Each row is where one point has got to under a steady rotation. How many steps took it there?
The counts run from 0 to 918.
[ -6 -13  -2  32   6  11   6 -12  37  -8  18 -22   4  29   1  27  17 -18
   2 -19  21  12 -25 -28 -15  -7  21  -5  20 -34   3  -6 -22  31  -1  17
 -20  12 -11 -14   9   7  21  35  18 -31]	297
[ 17 -19   0  21  -5  24 -17 -10  -8  37  -6   1   6 -26  10 -14  16   2
  16  31 -18  22  21  53  21   5 -30   6  -8  18 -19  24 -27 -19   0  12
  -2  17  -1 -13  -3  12  23  11  37   5]	806
[-11 -34 -13  28 -14  12 -10 -23 -22   8  -6  -4  31  24  27 -26 -11  15
  31   8 -23  11 -16   3 -10 -18  10  31   6   6  20  27 -10  15 -10 -13
 -29  -8 -39 -26   6  18 -13  16 -13  -4]	69
[  6  -6   7  45  10   9 -10   9  23   2 -32 -26  10 -10 -35   5  -7   1
 -28   6  31  18   5   1 -30 -16  23  10   9 -29  -3  28 -11  17  -4   6
 -12  21  -9 -13  10 -41   5 -18  23 -25]	624
[-13 -31 -12   7 -14   4  17 -15 -15  -3 -19  10 -21   7  12 -27  -5   0
  16   3 -18   3 -33 -10 -15  -4  18  13  41   0  -2   5  -3   3  -5  34
 -52 -21 -30  -5   2   9 -14  19 -17  35]	590
[ 13 -11 -22  -8 -24 -24  17  14 -37 -12   5  -1  25   3   0 -22  -3 -16
 -11   3  11  -6 -17   3 -13   4   1  30 -17  20 -17  21  34  10 -27  13
 -32 -27 -37 -12  14 -13 -30 -10 -27  13]	468
[  1  11  -1  14 -21   1 -21  16 -16   1  -2  -6  54  10  21  -3  15 -13
   3  -2  -2  -9   8 -14  37  -2   2  -2 -37  16 -16  25  16  22 -16   1
 -19 -26   8 -24  24   2 -32 -32 -10 -13]	548
[  7 -18  -3  12  -9  11  -9  27  15  26   7 -28 -15 -16 -20   9  27 -28
 -25 -22  29  -5   0  15  12  17 -13 -12   8  -4 -41  -3 -19  12 -10  18
 -21  -9   1 -14 -12  -4  -2 -16  53 -20]	30
[ 10 -12   8  35   8   8  11 -18  -1  -3 -20  -9  14   3  -5   4  -6  12
  -9  31  -8  27  34  11 -10 -18  -4  13   7 -22  10  37 -24 -24   3   4
   0  56 -20  -5  15   4  15  20  38 -15]	747
[-22 -13  19  30  -3   9  -3  -9 -14  16  -5  -5  25  -4  22  35  24 -16
 -43  34  -2   6  27  18  14   9 -25  26  -6   8  -2 -10 -22  -7  -1  -4
 -18   6  27 -39   3  11 -19 -15  21 -17]	340
[  5   2 -18  15   9  -7   4 -16   0 -23  -3  -7  10  17   7  21   7 -20
 -17  37  18  51 -19   3 -18 -36  21  39   1 -23 -11   7  -3  24   5  14
 -16 -14 -19 -20  14 -10   8  25 -14 -28]	7
[  0   7  -2  10   7  12  -7  -8 -14 -11 -36  -4  35   2  23 -13   5  20
  40   7 -24   0 -32 -16  21  -9  11  -9 -13   0 -19  24 -12  14  -9  44
 -12  -9  17  42  18 -18 -12   1 -20  15]	459
[  2 -43  -1  -8  -9  -1  -9  -2  -6  -2  18 -15  17  -4   4 -20 -15 -20
  -6   5  14   6 -42   7   6  22 -21   7 -18  18 -22   8 -23  18 -19  17
 -12 -60   4  19 -32   7 -29 -16   7 -18]	322
[  4  -3 -15   7   2  -7   0 -29  17 -19  26  -8  24  28  18  16   8 -12
 -17  35  23  37 -25  -7 -18 -15  13  30 -17 -10   3   8  -9  27   3   0
  -7 -23 -13 -30  10   1  -1  18 -16 -47]	6
[-34  27   5   9   2 -10   9  -5 -13  -5 -20 -12   0 -30  21  15   7 -18
   1  37  -6 -26  -2   0  16   9 -42  -2 -16 -16 -29 -11  29 -20 -11  47
  17 -18  16  -4  22  15  -8  16  12  -2]	724
[ 10   7  21  20  -6  27 -20 -39  37 -10  -3   0  35  10  -3 -25 -19   9
  13  12   0  25   3 -25  -4 -21  20 -11 -23  -2  20  53 -21  20  -7  -2
   2 -10 -29  -6  10   9  13  -7   3 -25]	685
[-25  20  12 -10  -5   0   3  12   8  -4 -11 -22  27  -3  24  -5  -4   1
  25  25  -3 -39  -3 -34  -4  -1  -6 -19 -31 -41 -14   3  17  18 -33  27
  13  17   0  11  26  -8 -10 -11 -12 -21]	310
[  8   2  16 -30  -7  26  -7 -30  26  16  -1   4   2 -21  -5 -33   4   3
 -13  48  24  -8 -26  10 -28  12 -10 -19 -28  20 -11  25   4  14 -11  20
   0 -24 -22 -10 -14  -3  -6 -18 -15   3]	330
[  0   5  -7   3   6 -22 -12  19  28 -10 -36   1  -6 -21 -26 -14 -29 -18
  10 -16  30  15 -28  -3  -3 -11   8  -9   3  -9 -28  28  12  15  -1  49
  -1 -42  -1  22  -2 -14  -2   6  10  -4]	705
[ -2 -46  16   0   2  -9  -2   0   5  23 -31  24   2 -17   5 -22 -26  -5
  -4  17   4  20  21  24  -1  -5 -27  27  -7  22   1  -3 -41 -21 -20  42
 -18 -25  12  15 -17   5   8   0  -9  23]	720
[-12   1   8  32  -5   6  -1   1 -19   0 -22 -13  10  -4  -3   7  31  -6
  13   7 -30   4   7  16  41   5 -14 -18  14  -6 -31  36   7 -11  23  11
  -6  25  17   1  15  16 -17  10  50   8]	813
[ 43 -19 -21  13 -14  11   8  18 -23   6  14  -7  37  28   3 -10  37 -10
   5 -13  -3  11  -2  12  23  12  11   3 -15  20 -29  35 -17  20  -8  15
 -40  22 -13  11   5 -21  -5  -5   6  13]	611
[  8 -17   6  37   2  10  -4  -7   8 -19  -4  -4  32  41  -4   7  10  -5
  20 -38   2  24  -6 -29  37 -10  13  -4   4   1  -3  28 -41  15   7  18
 -34 -16   1  19   7  17   1   8  14  -9]	756
[-20  -4  15   8   5 -19 -12  -6  39   2 -21 -15  11 -12  11  -8 -43  -2
   7  32  29  -5 -12 -15 -37 -11  -4  18 -33 -22  13   0   3  11 -25  19
  30 -13  -8 -19  12 -13   8  17  -7 -38]	245
[ -8  31  23   5 -15  -7   7 -28  -7  -5 -28  15  17 -16   1 -14  26 -14
 -10   6   2 -24  -2 -10  22  15 -22 -22 -20  39  -3  32  44   0 -11  35
 -16 -15  -7 -14  21  13  -9  -6  -7  33]	874
[  4   5 -20  19 -13   1  -2 -22 -16  -3   5  -3  24 -19  32 -26 -37  10
  21  41 -32   3  13   0  -9  -6  -1  23 -13 -12  26  44  -2 -15 -28   4
  10   0 -22 -22  29  11  -8  23 -11  -4]	599
[  4 -40  10  11 -14  -7   7  23  14 -21   8  -3  14  18  -8  -7 -26 -33
 -19 -27   9  13 -12 -22  -7   0  27   4  17  -3   2  18 -36  35 -22  18
 -47 -23  -5  19 -18  -5  -9 -24  -7   3]	235
[ 12 -59   1   0  -6  15  18 -18  -7   9 -10   4   6  25   4 -12   9   7
   3  25 -16  41 -13  24 -14 -15  17  25  22  -9  -4  15 -32   8   7   2
 -41  28 -22  -2 -14  -7   5  17   0  12]	67
[-17 -39  17   8   3  19  13  -6 -10  25 -16  -3 -13 -13   0  15  28 -15
 -30  40   3  24 -20  40 -28   3  -3  12  24   1 -17 -15 -18   7  15  15
 -29   9   8 -24 -20 -10 -14  -2  15  11]	798
[ 17  -1  10  34   1   3  13 -12   9   2   5  -7   7  -8  -3  29  42 -26
 -38  16   3   6 -11  22   2  35 -13 -19   2  29  -7  24  -6  -4  19   9
 -12  23  34 -30   0  -5 -10  11  44  -5]	877
[ 16 -30   7 -14 -13  -3  10  -2  27 -22   7  -3  10  15 -28 -33 -22 -24
  -9 -22  33  18  -7 -22 -10 -16  13   0  -7 -17 -10  33 -14  24 -20  16
 -23 -21 -46  28 -18  11  19   0   7 -13]	764
[-14  -4   9   2  -9  12 -31 -14   7  28 -57  16  15  -7  11  -8  19   8
  27  29  -7   8 -16  25  30 -23  -1  -3 -13  27 -24  20  12  10  12  24
 -18 -23  15 -16   7  -4 -26  -8 -15  16]	336
[ 10 -39 -18  21   0 -34  36  39 -12 -23 -18 -17  14  17   5   2 -20   0
   6 -12   1   5 -17 -20 -19   0  18  11  24 -22 -17  14 -29  -5   8  36
 -29  19  16  26  13 -22 -17  20  11   5]	378
[ -6 -31   1  27  -8   3   0  -4   0  -2  19  -6  15  12  16  16   3 -27
  -9  25 -17  41  29  15   6 -23   2  25  16 -36  11   9 -25  10  -6 -25
 -14  28 -12 -27   6  22  11  15  29 -33]	217
[-14  -6  -1  12  -5 -15  17  27   1 -13 -34   3   4  18   1   9  12 -18
  30 -18 -13   2  11 -22  29 -25  15 -13  26 -33 -27  15  -1   9  18  40
 -29  23  18  27  22  13  -5  16   8  12]	900
[ -7  -9  12  -4   5 -21  48   1  25 -42  14   1  15  29  21  15  -7 -14
 -19  17   9  -4   2 -45 -24  13   9  -7  -5 -35  -5   6 -27   1   4  33
  -7  27  20  22  11   0  -2  18  -6 -18]	376
[  4  -6  28 -21  -6  10   5 -34  25  16  -5  14   9 -13   0 -14  -2  -2
 -31  59  21   0  -8  11 -41   1  -8  -2 -37  20   7  21   9   5 -14  16
  -3  -2 -15 -26  -5  -9   1 -11 -26   0]	331
[ 12 -19  20   6  -5  -6   0  28  21  14 -13 -16  -4 -23 -36  -1  15 -47
 -26  -6  33  16 -13  40  -2   6   6 -15   0   7 -20  18  16  24  -2  18
  -5  22  -2   1 -16 -26  19  -9  43  -2]	559
[  5  10  11  18  -5  11  16 -11   0  10  10  -3 -10 -40  -5  16  29 -31
 -45  52 -11  10 -10  36 -18  28  -8 -12  10  14  -9  19   0  -1   1  14
  -2  18  16 -28  -7 -17   2  10  32   2]	268
